Some points, each followed by its number:
[ 0.   -0.92  0.03 -0.02  0.14  0.38  0.64  1.42 -0.79  0.77  0.69  2.11
 -0.45  0.48 -0.73 -0.22 -0.82  1.39  1.27 -1.04 -2.2  -0.97  0.59  0.01
 -0.42 -0.16 -0.97 -0.52  0.17  0.86 -0.28 -0.11] 0
[-0.32  0.44  0.55  0.51 -1.24  0.55 -1.47 -0.93  1.84 -0.18  0.04  0.53
 -0.07 -0.38 -0.13 -1.06  0.08  0.16 -0.18  1.68  0.65  0.82 -1.33  0.86
  0.25 -0.86 -0.05  0.28 -0.23 -0.68  0.77  0.49] 1
[-0.74  5.38 -1.52 -2.01 -2.67 -0.27  0.81 -1.9  -0.1  -0.68 -1.3  -0.03
 -2.39  1.16 -0.57 -3.29  1.7  -2.61 -0.15  1.89  1.92 -1.12 -1.1   1.29
 -0.92 -1.08  0.24  0.76  0.36 -0.41  1.42 -0.42] 2
[-0.65 -0.46 -0.57  0.54 -1.08  0.37 -1.11 -0.42  0.83 -0.33 -0.72 -0.23
 -0.34 -0.21 -1.11 -0.85  0.71  0.63  0.68  0.36 -1.08  0.47 -0.79  0.35
 -0.11 -0.71  0.23  0.46  0.09 -0.32  0.83  0.37] 3
[-0.28 -0.7  -0.21  0.03  0.56 -0.17 -0.07 -0.07  0.1   0.18  0.36 -0.78
  0.26  0.86  0.21  1.11 -0.31 -0.34  0.22 -0.67  0.56  0.21  0.5  -0.26
  0.06  0.72 -0.53  0.56 -0.05 -0.22 -0.31  0.29] 4
[-0.07  1.98 -1.46 -2.25 -0.53 -0.15 -1.18 -2.45  0.73  0.66  0.47  0.14
 -1.06  2.79 -0.16  0.97 -0.18 -2.16  0.92 -1.55  0.28  1.54  2.01  2.03
  0.28  1.16  1.88  1.42 -0.34 -0.41  2.32  1.53] 5
[-1.41  0.96 -1.34 -0.24 -0.67  1.27  1.21  2.17 -0.65  2.85 -0.38  0.04
 -2.17  0.1  -1.57  0.38  0.19  0.48  0.46 -0.55 -0.68  1.61  0.58  0.85
  0.96 -0.45 -1.53 -0.29 -0.82 -0.67  2.45 -1.87] 6
[-2.62 -0.52 -0.69  0.67  0.38  0.39 -0.72  1.41 -0.4  -1.26 -0.99 -0.37
 -1.1   0.78  0.67 -0.31  0.55  1.94  0.02  0.04  1.96 -0.06 -1.43  0.83
  2.13 -0.75 -1.01  0.54 -1.58  0.61 -1.05  0.99] 7
[-0.26  0.22 -0.16 -0.5  -1.57 -0.7   0.4   1.04 -0.06  0.42 -0.42 -1.82
 -1.37  0.45  0.98 -0.28  0.29  0.56  0.62  0.33 -0.05 -0.1  -0.3   0.13
  0.39  0.06 -0.45  0.06  0.52 -0.07 -0.45 -0.88] 8
[ 0.79 -0.58  1.44 -0.15 -0.65 -0.55 -0.31  0.32  1.03 -1.   -0.41 -2.03
 -0.1  -0.84 -0.65  1.03 -0.02 -0.81 -0.47  0.59 -0.43 -0.28 -2.51 -1.21
 -0.81  0.92  0.93  0.24 -0.25 -0.33 -0.6   0.62] 9
[ 0.19  0.31  0.41 -0.75 -0.45 -1.5   0.7   0.8   0.94 -0.25  1.04 -0.83
  0.37 -1.28  0.58 -1.13  0.86 -1.04 -0.32  0.79 -0.12 -0.13 -1.19  0.66
  0.72  0.68  0.12  0.47  0.23 -0.76 -0.96  1.5 ] 10
[-0.98 -0.55 -1.31  0.03 -1.04 -0.49  0.46  1.35  0.4  -0.6  -0.46  0.53
  0.51  0.4   0.03 -0.98  0.36  0.79  0.83  0.08 -0.57  0.46  1.81  1.16
 -0.43  1.    0.13  0.51 -0.57 -0.97  0.26 -0.1 ] 11
[ 0.21  0.16  0.13  0.29  0.19  0.3  -0.12 -1.1   1.31 -0.87 -0.98  1.45
  0.07 -0.83 -0.72  0.21  0.77  0.14  1.33  0.41  0.57  0.29  0.59 -1.66
  0.39 -0.86  0.42  0.06  0.36 -0.44  0.41 -0.1 ] 12
New points follow, each followed by the numbers of its three nearest points above by angle, smallest number first.
[ 0.75  0.25  0.   -0.38 -0.33 -1.   -0.42 -0.1   0.44 -0.79 -0.7  -0.44
  0.3   0.35  0.65  0.53 -0.32  0.13  0.16 -0.94 -0.79 -0.08  0.8  -0.01
 -0.42 -0.66 -0.33 -0.69  1.09  0.07 -1.96 -0.55] 0 4 8
[-0.96 -0.29  0.22 -0.37  0.02 -0.36 -0.81 -0.08 -0.19  0.24  0.27 -0.25
 -0.66  0.08 -0.35 -0.34  0.4   0.01 -0.39 -0.14 -0.02 -0.6  -0.01  0.62
  0.62  0.19  0.03  1.08 -0.3   0.23  0.61  0.38] 3 5 7
[ 0.15 -1.29 -0.63  1.51 -0.17  0.27  0.01 -0.49  1.64  2.44  1.35 -0.12
  0.43 -0.26 -0.51  0.11 -0.79  0.75 -0.58  0.55 -1.85  0.21  2.02  1.42
 -0.58 -0.23 -0.06  1.41 -1.54  0.18  0.59 -0.59] 0 6 11
[ 0.07  0.74  0.39 -1.01  1.04 -0.28  1.05  0.89 -3.15 -2.3  -1.15  0.58
  0.91  0.61  0.72 -1.1   0.37 -0.3  -2.45  0.02  1.19 -1.39  0.39  2.38
 -1.67 -1.38  0.76 -1.27  1.16 -0.02 -2.2   0.16] 2 7 10
[-1.16  0.62  1.36  0.33 -0.52 -1.69  0.14 -1.65  0.96  0.69  0.99 -0.44
  0.41  0.23 -1.06 -1.97  0.94  0.41 -0.84  2.05 -0.38 -0.64 -0.98  1.01
 -0.31  0.67 -0.57  0.31  0.66  0.47  0.71 -0.18] 1 2 10
[ 0.57 -0.23  0.11  1.   -0.43 -0.51  0.36  0.08 -0.44 -0.57 -0.17  0.79
  0.93 -1.24  1.31 -1.02 -0.18  0.28  0.85 -0.47  2.15  0.64  0.37 -0.83
  2.17 -0.03 -1.97 -0.11 -1.15 -0.6  -1.66  1.64] 7 10 12
[ 1.44  0.29 -1.55 -0.91  0.52  0.49  0.62 -0.08 -1.15 -0.12  1.57  1.24
  1.13 -0.18  1.35 -0.18 -0.41 -1.68 -0.47 -1.24 -0.52 -0.01  1.69 -0.66
  0.77  0.06  0.55 -0.54 -0.96  0.2  -1.29  1.03] 0 4 5
[-0.67  1.24 -0.38 -0.54 -0.41 -0.41  0.    0.71  0.75  0.93  0.38  0.39
 -1.55 -0.3  -0.42  0.47  0.67 -1.21 -1.56  0.94 -0.47 -1.04 -1.02 -0.5
 -0.53 -0.52  1.01  1.67  0.26 -0.12  2.28  0.11] 1 2 6
[ 1.63 -0.07 -0.22  0.28 -0.68 -0.97  0.49  1.73  0.48 -0.23 -0.91  0.29
 -0.43 -0.16 -0.23  0.78 -0.05  0.96 -0.1   0.1  -1.67  0.64  1.53 -1.87
  0.45 -1.99 -0.54 -1.51  1.68  0.36 -2.39 -0.28] 0 8 12
[-1.64 -0.01  0.23  0.85  0.18 -0.25  1.7   0.06 -0.16 -0.95 -0.42 -0.43
  0.88 -0.03  1.52 -1.14 -0.44 -0.08 -0.58 -0.25  0.   -1.6   0.44  0.11
  0.25  0.77 -0.65 -0.63 -1.19  0.79  0.96  0.94] 7 10 11
[-1.02 -0.09  0.06  1.45 -0.02  0.25  0.9   0.46  0.71  1.41 -0.4   0.65
 -0.23  0.96 -1.36  0.77 -1.22  1.79 -0.03  0.44 -0.1   0.71  0.62 -0.09
  0.01  0.13 -1.13  0.25  0.22  0.06  1.31 -0.15] 0 6 11
[ 0.09  0.61 -0.86 -1.13 -1.44  0.53  1.19 -1.22 -0.46 -0.35  0.05  0.5
  1.36 -0.87  1.85 -1.28 -0.83 -1.41 -0.81 -0.71  0.61  0.4   0.13  0.72
 -0.45 -0.68 -0.37  0.02  0.78  0.08 -0.92 -0.22] 2 5 10
[ 1.85 -0.06 -0.99 -0.25 -0.59 -1.22  0.11  0.11 -1.45  1.16  3.08 -0.64
 -0.17  0.39  0.67  1.26 -0.49 -1.97  0.13 -0.72 -1.38  0.9  -0.63 -0.01
  0.08  1.39  0.71 -0.68 -0.92 -0.88  0.28  0.55] 4 5 10
[-0.39 -0.2  -0.43  0.05  1.33  0.76 -1.28 -0.17 -0.87  0.75  0.66  0.09
 -2.25  0.64 -0.15 -2.1   0.85 -0.19  0.34  2.1   0.32 -0.21 -1.74  0.23
  1.59 -0.23 -0.1   1.14 -1.88  1.13  1.4   0.83] 1 3 7
[-2.31  1.48 -0.64 -0.08  0.44  0.87  0.27 -1.28 -2.33  0.35  0.87  0.17
 -0.65  0.27  0.16 -1.37  1.58 -1.3  -1.15  1.65  0.81  0.27 -0.9   2.69
  0.25  0.94  0.89  2.26 -1.24 -1.11  2.95 -0.19] 1 2 5
[ 0.77 -1.03 -1.86  0.41  0.32 -0.74 -0.61  0.38 -0.76  0.65  0.1  -0.77
 -1.06  0.86  1.05  1.44  1.21  0.67  0.66 -0.91  1.97  0.58  1.07  1.44
 -0.64  1.38 -1.24  0.5   0.94 -0.51 -1.58 -0.18] 4 8 11
[ 0.48  0.86  0.43 -0.55  0.23  0.04  0.13  0.25  0.09 -0.34  0.18  0.29
  0.42 -1.27  0.33  0.6  -0.09 -0.44 -0.06 -0.03  1.07  0.05  0.82 -0.29
 -0.5   0.2  -0.14 -0.55 -0.13  0.58 -0.24  0.27] 9 10 12
